132,116,150,138,124,147,123,121,117,125,130,133,123,125
127,124,133,139,124,128,118,130,114,122,127,119,114,117
127,123,140,127,131,138,130,122,120,128,132,129,129,130
125,124,139,126,131,136,130,121,118,128,135,127,127,129
Counting starts at 1.
Which number is the entry in the bottom-left corner?
A: 125
Which number is the entry in row 2 and column 1?
A: 127
The entry in row 2 and column 2 -> 124
The entry directly above 135 -> 132
The entry in row 1 and column 2 is 116
Which number is the entry at row 1, column 1?
A: 132
The entry in the top-right corner is 125
Which number is the bottom-right entry?
A: 129
The entry in row 3 and column 3 is 140
The largest entry: 150
Which number is the entry at row 2, column 3?
A: 133
Which number is the entry at row 3, column 1?
A: 127

A =
[[122 129 121 109 144 133]
 [157 146 134 138 115 134]
 [115 134 121 153 105 131]
 [115 117 111 124 114 103]
 [131 132 150 130 144 131]
 [135 128 136 143 146 131]]
Indices start at 1.
The top-left entry? 122
The entry at row 3, column 1 -> 115
The entry in row 2 and column 3 -> 134
The entry in row 2 and column 1 -> 157
The entry directly above the smallest entry? 131
The entry in row 1 and column 3? 121
The entry directly below 133? 134
The entry just left of the smallest entry? 114
The entry just right of 153 -> 105
The entry just left of 124? 111
The bottom-right entry? 131
The entry in the bottom-left corner -> 135
The entry directly below the smallest entry? 131
The top-right entry? 133

X =
[[143 136 120 114 132 143]
 [117 107 133 133 120 146]
 [110 144 132 111 119 128]
 [138 117 128 117 143 157]
 [150 129 121 140 118 122]
 [131 126 126 132 107 123]]
The 2nd-last entry, reading row by row: 107
What is the largest entry in the last row?
A: 132
The largest entry in the last column is 157
The entry directly below 138 is 150
The bottom-left entry is 131
What is the last entry, reading row by row?
A: 123
The entry just left of 140: 121
The top-left entry is 143
The entry in the top-right corner: 143
What is the fourth entry from the end, reading row by row?
A: 126
What is the entry directly above 118?
A: 143
What is the entry directly above 121?
A: 128
What is the smallest entry in the last column?
A: 122

[[134 124 121 140 123 124 149 119 124 132 137 125 122 141 115]
 [134 136 121 137 126 126 130 121 126 125 126 125 122 130 128]
 [134 124 107 137 123 124 118 133 124 121 126 110 121 115 125]
 [134 124 121 140 123 124 149 119 124 132 138 125 122 142 115]
 [134 136 121 137 126 126 130 120 124 123 126 125 122 129 129]
 [134 124 121 140 123 124 150 118 124 132 137 125 122 141 115]
 [134 124 121 139 123 124 150 118 124 132 136 125 122 141 115]
 [134 124 121 140 123 124 149 120 124 132 138 125 122 142 115]
 [134 132 121 137 123 124 130 127 124 124 126 125 122 124 129]
 [134 124 105 137 123 124 118 133 124 121 126 111 122 117 125]
 [134 132 121 137 122 124 130 120 135 132 123 129 122 130 126]
 [134 124 105 137 123 124 118 133 124 121 126 110 121 115 125]
 [134 132 121 137 122 124 130 120 136 132 124 129 122 130 126]
 [134 124 121 140 123 124 148 120 124 132 138 125 122 142 115]
 [134 133 121 137 122 124 130 120 132 132 126 127 122 130 129]
 [134 132 121 137 123 124 130 120 136 132 123 129 122 130 125]]
What is the 5th-last entry, reading row by row?
A: 123
The top-right entry is 115
The last entry, reading row by row -> 125
The first entry, reading row by row: 134
What is the entry in the bottom-left corner?
A: 134
What is the third entry in reading order?
A: 121
The smallest entry in the last row is 120
The largest entry in the first row is 149
The fourth-last entry, reading row by row is 129
The second entry on the diagonal from the top-right corner is 130
The third entry on the diagonal from the top-right corner -> 121
The 5th entry, reading row by row -> 123
What is the fourth entry in reading order?
A: 140
The third entry on the main diagonal is 107
What is the largest entry in the last row?
A: 137
